In the rows, zero is written as 128.
One turn or mirror swaps these rows in pairs. Which row does each one swap with?
The rows were stretched afterwards, more along some directions than others.
Z_482: [116, 153, 119, 151, 117, 149, 145, 164, 104, 124, 132, 118, 92, 156, 93, 126, 93, 122, 106, 152, 126, 145]
Z_259: [131, 131, 122, 118, 143, 146, 109, 142, 139, 109, 123, 153, 141, 157, 116, 127, 145, 151, 104, 143, 131, 99]
Z_528: [117, 164, 91, 120, 127, 131, 141, 141, 130, 117, 106, 128, 145, 134, 90, 151, 102, 113, 119, 138, 116, 153]
Z_470: [132, 147, 111, 126, 121, 137, 126, 144, 124, 128, 125, 135, 126, 126, 103, 128, 108, 152, 127, 143, 104, 121]
Z_420: [128, 136, 108, 95, 133, 134, 129, 148, 131, 87, 119, 157, 156, 161, 108, 123, 107, 114, 106, 139, 144, 131]
Z_395: [113, 144, 115, 148, 112, 132, 149, 164, 104, 113, 138, 126, 104, 164, 93, 121, 87, 118, 123, 143, 128, 132]
Z_153: [116, 160, 120, 133, 133, 150, 113, 140, 118, 120, 134, 122, 99, 148, 105, 137, 95, 131, 113, 159, 126, 129]
Z_392: [132, 133, 101, 117, 133, 120, 127, 155, 130, 96, 128, 148, 134, 155, 130, 136, 130, 123, 116, 137, 130, 119]
Z_608: [105, 143, 98, 125, 124, 140, 134, 153, 131, 117, 128, 162, 142, 157, 97, 121, 137, 128, 114, 119, 132, 117]
Z_451: [110, 148, 123, 118, 118, 134, 129, 136, 116, 92, 136, 135, 131, 153, 92, 115, 115, 119, 107, 134, 159, 107]
Z_544: [131, 159, 117, 126, 114, 155, 121, 129, 124, 126, 117, 133, 125, 126, 107, 128, 130, 137, 116, 143, 107, 131]
Z_882: [134, 156, 107, 124, 120, 140, 141, 144, 121, 126, 124, 114, 121, 126, 103, 133, 111, 122, 132, 130, 132, 145]
Z_296: [96, 129, 111, 123, 133, 109, 132, 147, 128, 103, 139, 150, 133, 154, 99, 131, 152, 126, 131, 128, 117, 123]
Z_376: [98, 138, 112, 129, 139, 120, 132, 157, 133, 102, 141, 145, 125, 158, 96, 134, 153, 136, 125, 134, 116, 121]
Z_316: [99, 129, 102, 124, 130, 96, 146, 164, 129, 96, 141, 145, 132, 165, 95, 138, 130, 125, 131, 129, 119, 132]
Z_851: [105, 130, 109, 132, 136, 116, 123, 131, 134, 116, 130, 152, 144, 162, 107, 123, 153, 127, 132, 104, 106, 102]
Z_989: [112, 161, 127, 139, 126, 128, 125, 129, 122, 106, 123, 132, 127, 181, 89, 138, 122, 113, 131, 132, 111, 128]
Z_256: [113, 144, 123, 159, 143, 117, 126, 166, 117, 133, 152, 115, 87, 170, 96, 138, 94, 135, 138, 162, 103, 143]
Z_80: [115, 153, 124, 134, 125, 128, 135, 129, 122, 107, 114, 127, 135, 171, 87, 137, 115, 121, 132, 126, 121, 133]
Z_858: [113, 141, 114, 101, 122, 138, 130, 121, 116, 96, 126, 136, 154, 148, 89, 120, 110, 111, 113, 134, 144, 107]
Z_6: [98, 130, 134, 142, 134, 122, 113, 133, 132, 124, 133, 151, 131, 165, 114, 137, 146, 123, 126, 132, 103, 119]
Z_919: [112, 121, 108, 143, 131, 105, 118, 156, 124, 132, 135, 128, 125, 142, 106, 133, 93, 130, 117, 152, 116, 126]
Z_264: [106, 127, 131, 120, 133, 112, 110, 125, 132, 106, 132, 161, 148, 158, 116, 123, 152, 125, 116, 118, 122, 101]
Z_684: [142, 148, 110, 117, 126, 146, 127, 121, 124, 137, 119, 121, 126, 118, 113, 135, 110, 116, 126, 130, 130, 134]
Z_21: [99, 138, 106, 121, 138, 115, 140, 158, 132, 93, 138, 146, 135, 163, 107, 136, 141, 118, 128, 128, 122, 139]
Z_614: [110, 139, 131, 159, 137, 118, 122, 153, 115, 144, 151, 117, 84, 164, 95, 136, 87, 133, 137, 166, 104, 140]
Z_555: [113, 151, 116, 121, 135, 127, 118, 134, 119, 90, 131, 149, 135, 176, 120, 127, 161, 110, 139, 114, 133, 126]
Z_118: [131, 148, 110, 127, 132, 141, 110, 125, 131, 135, 127, 125, 138, 126, 102, 127, 112, 130, 134, 134, 114, 125]
Z_170: [105, 151, 103, 123, 124, 149, 129, 151, 129, 120, 128, 154, 134, 151, 93, 120, 136, 124, 106, 134, 132, 118]
Z_243: [121, 131, 104, 132, 144, 126, 127, 150, 131, 134, 127, 125, 117, 137, 107, 138, 81, 127, 110, 142, 111, 132]
Z_301: [115, 143, 125, 105, 124, 133, 120, 117, 119, 88, 136, 139, 147, 149, 106, 121, 120, 105, 117, 139, 142, 114]
Z_371: [120, 151, 87, 110, 129, 123, 136, 142, 138, 100, 111, 142, 151, 137, 103, 152, 118, 111, 121, 119, 117, 141]
Z_525: [109, 152, 108, 128, 121, 155, 127, 144, 135, 132, 118, 152, 137, 136, 101, 127, 144, 127, 114, 127, 127, 129]
Z_768: [140, 148, 116, 119, 128, 139, 112, 114, 130, 131, 130, 131, 130, 121, 129, 134, 120, 110, 135, 132, 124, 136]
Z_344: [124, 137, 120, 96, 138, 136, 129, 150, 131, 89, 114, 155, 155, 156, 103, 123, 122, 128, 106, 141, 140, 126]
Z_705: [121, 160, 116, 128, 124, 143, 112, 130, 121, 129, 126, 128, 133, 132, 104, 125, 124, 119, 120, 134, 139, 134]
Z_112: [128, 144, 112, 121, 125, 127, 130, 120, 125, 132, 126, 136, 136, 130, 103, 130, 86, 109, 137, 135, 135, 130]
Z_233: [102, 152, 134, 161, 135, 125, 119, 153, 124, 150, 143, 116, 92, 166, 85, 142, 100, 141, 129, 170, 97, 144]
Z_839: [117, 128, 113, 132, 133, 109, 110, 139, 125, 133, 137, 138, 130, 134, 116, 134, 89, 130, 119, 141, 107, 120]
Z_862: [113, 119, 106, 150, 129, 102, 124, 149, 129, 138, 145, 142, 117, 146, 121, 145, 97, 130, 143, 130, 91, 122]
Z_728: [101, 132, 131, 149, 126, 125, 104, 131, 134, 138, 130, 142, 128, 147, 103, 126, 154, 144, 117, 140, 111, 103]
Z_816: [131, 156, 113, 119, 126, 149, 121, 134, 121, 119, 124, 140, 123, 139, 98, 131, 128, 140, 119, 147, 105, 130]
Z_576: [119, 162, 126, 143, 131, 153, 100, 138, 120, 134, 123, 123, 118, 148, 111, 136, 127, 136, 106, 173, 104, 128]
Z_763: [117, 158, 115, 129, 121, 123, 152, 137, 122, 95, 117, 133, 129, 172, 88, 138, 120, 110, 128, 126, 128, 132]
Z_390: [130, 148, 106, 132, 130, 146, 111, 143, 122, 136, 125, 123, 125, 128, 109, 135, 114, 155, 109, 161, 108, 121]
Z_926: [106, 153, 119, 110, 125, 144, 131, 138, 125, 104, 130, 133, 144, 157, 76, 119, 106, 128, 113, 144, 148, 111]
Z_953: [95, 133, 109, 126, 129, 108, 136, 140, 130, 98, 142, 150, 140, 162, 100, 138, 152, 118, 136, 118, 119, 128]
Z_950: [137, 139, 107, 130, 135, 144, 114, 152, 121, 124, 123, 124, 128, 129, 115, 136, 113, 149, 109, 158, 110, 125]
Z_775: [132, 139, 113, 94, 140, 135, 136, 152, 120, 77, 122, 152, 139, 166, 101, 128, 114, 116, 103, 146, 141, 137]
Z_283: [111, 145, 132, 160, 135, 125, 123, 145, 121, 145, 150, 114, 86, 164, 95, 146, 83, 127, 134, 162, 108, 149]
Z_234: [124, 137, 117, 102, 132, 138, 129, 129, 133, 86, 122, 138, 147, 141, 100, 120, 133, 118, 113, 125, 145, 113]
Z_549: [119, 153, 112, 146, 115, 139, 148, 166, 99, 118, 136, 117, 94, 157, 97, 123, 97, 110, 115, 149, 125, 146]
Z_689: [115, 150, 121, 111, 112, 134, 144, 115, 112, 96, 117, 131, 144, 124, 98, 124, 132, 102, 122, 128, 140, 128]
Z_918: [133, 134, 120, 110, 143, 140, 122, 150, 130, 99, 121, 142, 135, 164, 116, 128, 129, 135, 98, 150, 146, 118]
Z_40: [112, 151, 126, 163, 134, 126, 127, 153, 124, 144, 151, 118, 85, 164, 102, 139, 95, 138, 141, 156, 99, 141]
Z_789: [121, 146, 90, 110, 130, 130, 136, 134, 144, 114, 104, 141, 155, 128, 96, 149, 108, 130, 121, 120, 123, 132]

Z_283 swaps with Z_953
Z_858 swaps with Z_684
Z_614 swaps with Z_296
Z_390 swaps with Z_918
Z_40 swaps with Z_21
Z_243 swaps with Z_851
Z_555 swaps with Z_153
Z_689 swaps with Z_112

